Each path below is one point turned by a fixed rotation once a step. After each direction that follows a path, write how fast that rotation turns it, in degrees per step (0 if it stays still).
Each turn is a multiple of 5 degrees from 10 to 175, or 0.
Each row of a path follows its step; steps can be skipped.
Rotation 1:
step 0: [ -7 -21  -7 -16  -2   6   6  11  -2  14  36 -13 -33  13   4   3  -1  19
  22 -11  38   4   4 -28 -12   1  16  -8 -11  -8 -17  11  18 -15   5   8
  -4 -30  -7]
step 2: [ -7  27  20 -25   2  13 -10 -15  -6   4   9  -3 -13  -4  33 -27 -10   5
  -1 -13  45 -16 -19 -19  -3   1   9  -4  -4  -5  19  -7 -13  26  -4  -1
 -13  -9 -19]
step 3: [  0 -10 -16 -17  -3 -13 -17  26  -3   0  45 -19 -22  11   2   9 -31  14
  15   3  24   6 -15   7  -2  22   1  -5 -30  -6   8  -5  -6 -23   1  -6
  -2 -22   5]
step 4: [  7 -18   1   3  -4  -1   3 -29 -17  32  -7 -14   3  16  13  -2 -34  23
 -38  -6   3   1   2 -18   7  15  -2 -11 -12  -6  24  -1 -12  -1  -6 -37
   8  -3 -16]
step 5: [-17  17   4 -28  -9   1   2  -2 -19 -11  17  -7   1  -9  19 -22   8  22
  13 -26  25 -15  -5 -31  -9  28   5  13 -16 -19  20  17 -22  -3   7  -4
  -1  20  -2]
step 6: [ 13 -13 -25 -15  15  -6  -5  27 -13 -11  14 -18  13  11  -9   9  -6  26
  -6  18  34  10  -2  13  20  22   4   6 -28   7   5  18  -5   0   6 -28
  -6 -18 -17]
step 7: [ -3   5  -7   7  -5 -13   1 -22 -23  15 -19  -9  14  25   5   6 -16  33
 -10  -4  25  -5   6 -30  -6  10 -24 -10  11 -26  15  -8   3   8  22  -5
  11 -12 -32]
step 8: [ -8   4 -15 -47   7  -4 -14 -18  -4 -15  12  -5  -1   5 -10  -1  11  27
   6  -8  12 -29   4   3 -23  16  -9  15 -17   8  35  18 -22 -12   1  20
   1   9 -15]
step 9: [ 19   3  -4 -10  11 -14 -18   2 -14  17  11  -7  13  -2 -25  15   4   1
 -20  18  20  -1  -7 -12  -3  15  -9   5 -33   2 -16  15 -19  23  -7 -18
  -8 -40 -27]
step 10: [-15  13 -20  11   6 -10   1 -30   0 -10  15 -19 -10  -1 -13   2   0  31
  -4   1  12   7  11 -31 -17  11 -29 -22   9 -43  18   3   3   5 -14   0
  11 -12 -10]
[  3  -4   1  -2  -5   0  -4  -9   0   3   1   1   5   5   0  -3  -9  11
  -4  -3 -10  -5   6   2 -10  -7   9   2   5  -4  -4   4   2  -2   0   2
   4  11  -1]	110
[  1  -7  -6   0   9  -7   4   7   2   3   5 -10   2  -2   3   0  -6  -2
   5   9  -2   8  -1  -6 -10  -4   0   0   2   5 -11  -2  -5   0   4  -3
  -2   2  -6]	120
[ -1  -3   4  -2   2 -10  12  -2  -2 -11   8   4  -3  -2  -5   3   3   6
   6   5   2  -5  -4   1  -7   7   3  -6   2  -5   2  -5   2  -9   1   4
  -3   4   8]	145
[ 6 -7  1  1 -2 -2  0  4 -3  9  7  0  1  0  0  7  7 -1 -9 10 -7 -2  0  3
  5  3  1 -5 -5 -7  3 -8  6 12  7 -1  4  4 -1]	130
[ 6  2 -3 -5  3 -1 -3  9  8  4 -9 10  2  4  4 -1 -3  6  7  4  8 -7 -3  3
 -5  0 -6  2  6  4  4 -7 11  3  2  1 -5  2 -4]	65
Rotation 2:
step 0: [  2   2 -18   8  14  -6  -8 -26   5   7   2  -7  16   3  21  17  14  17
   7  33  30   4  22  16  -1 -25 -12 -11  -6  29  -2  -4  19  12   1 -25
   7   2 -14]
step 1: [ -8 -33  -2  21  -6  -8 -24  -4  -8  -2   5 -14 -17   1 -15   2  -8  -3
  17 -22   6  10 -21  11  16 -10 -28  21 -11 -12 -29  -2  18 -31  -6  18
   1  -7  -8]
step 2: [ 14 -25  23 -13  16  28 -11   0  -2   4  14  12  -2  22 -17  35  14   0
 -13 -13   5 -13  12   5 -20 -15  30 -17 -18  -8   3  10  -1   0  15  -9
  -5 -16  12]
step 3: [  2  -9  -8   0 -23  10   1 -12  -8  -3  -1 -21  -3  26   8   2   6  15
  17  15 -14  -7  27   2  38   3 -12 -34   0   0   7 -13  16  -1 -17 -10
  28  23  -5]
step 4: [ 13  -8  -2  10  29 -11 -31 -20  11 -28   6  14  22 -10  22  -7  -7  -3
  13  14  -5 -17 -21  13  -2 -30  -6   0 -16 -16 -28  -5   7 -13   9  14
   1   7   0]
step 5: [-16 -33 -10 -26 -11   5   0   1 -39   1  23  15   8  -9 -14  14  12   2
  21 -11  16  11   8  23  -4  -1   1  11 -23   3  -2  16   8  12  -4 -27
   5 -15  -8]
step 6: [ 19 -24  22  16  -3  13 -17 -44   6   2  -9 -15  -7   2   5  17  14   9
   2  -8   8   9  24   4  -4   2  -7 -15  24  13  18 -21  20 -18   1  19
   8 -10  -2]
step 7: [  7   4  -5  -2  18   1 -20  -7  -9  11   5 -11 -18  33   0   5   6   3
   3  10   6   0 -15 -17  22 -26   1 -13 -38  -1 -35   7   3 -14  17 -11
  -6  22 -21]
step 8: [-22 -45   0   8  -1  -2   3  18  10 -16  -7  17   1   5   1  12  -6   1
   5 -11  -5 -38  10  29   5 -16   6 -10 -10  -7  -7   3  11 -10 -29 -10
  21 -22   4]
step 10: [ 18 -19   7  11  -4 -13 -42 -17 -42   6 -20  -2  18   2   9  -9   2  -7
  27  -6  -5   0   1 -14  16  -4  -2  -9 -31  -3  12  14  -3 -11   7   5
  18   6   2]
[  2   3   4  14   6   3  -5   2   8  -6  -4   9   0  -4   5   3   3  -4
   9 -10  -1  -6  -2   0  -6   5   4  -5   5   3   1  -7   4  -3   2   2
   0  -4   4]	160
[ -3  -5   4  -2   8  -3   2   8  -1 -14   4   0  -1   2  -8  10   3   2
   1   1  -1   5  -8   8  -2   6  -8  10   5  -2   1   5  -2   2   0   2
   3  -8   0]	100
[  2  -1  10  -4   2   8  -4  -1  -1   9   2  -1  -2  -3 -13  -3   1  -5
   3   0   4   0   3   2  -1  11  -3   1  -9  -3  13  -8  -3  -3   3   4
  -1   0   4]	95
[ -5   3   5  -7   3  -3   7   4   2  -8   5   1   8   1   4  -4  -1  -3
   2   3 -11  -6  -5   7   3  -3   5  -4  -5  -3   8  -5   3   2  -3   0
   8  11   7]	70
[-3  4  2 -1  0  7 -7  4  3 -6  0  3 -3 -1  5 -1 12 -2 -7  1  5  1  0 -3
 -4 -3  2  4 -9 -2 -1  9  3 10 16  0  2  7  1]	145
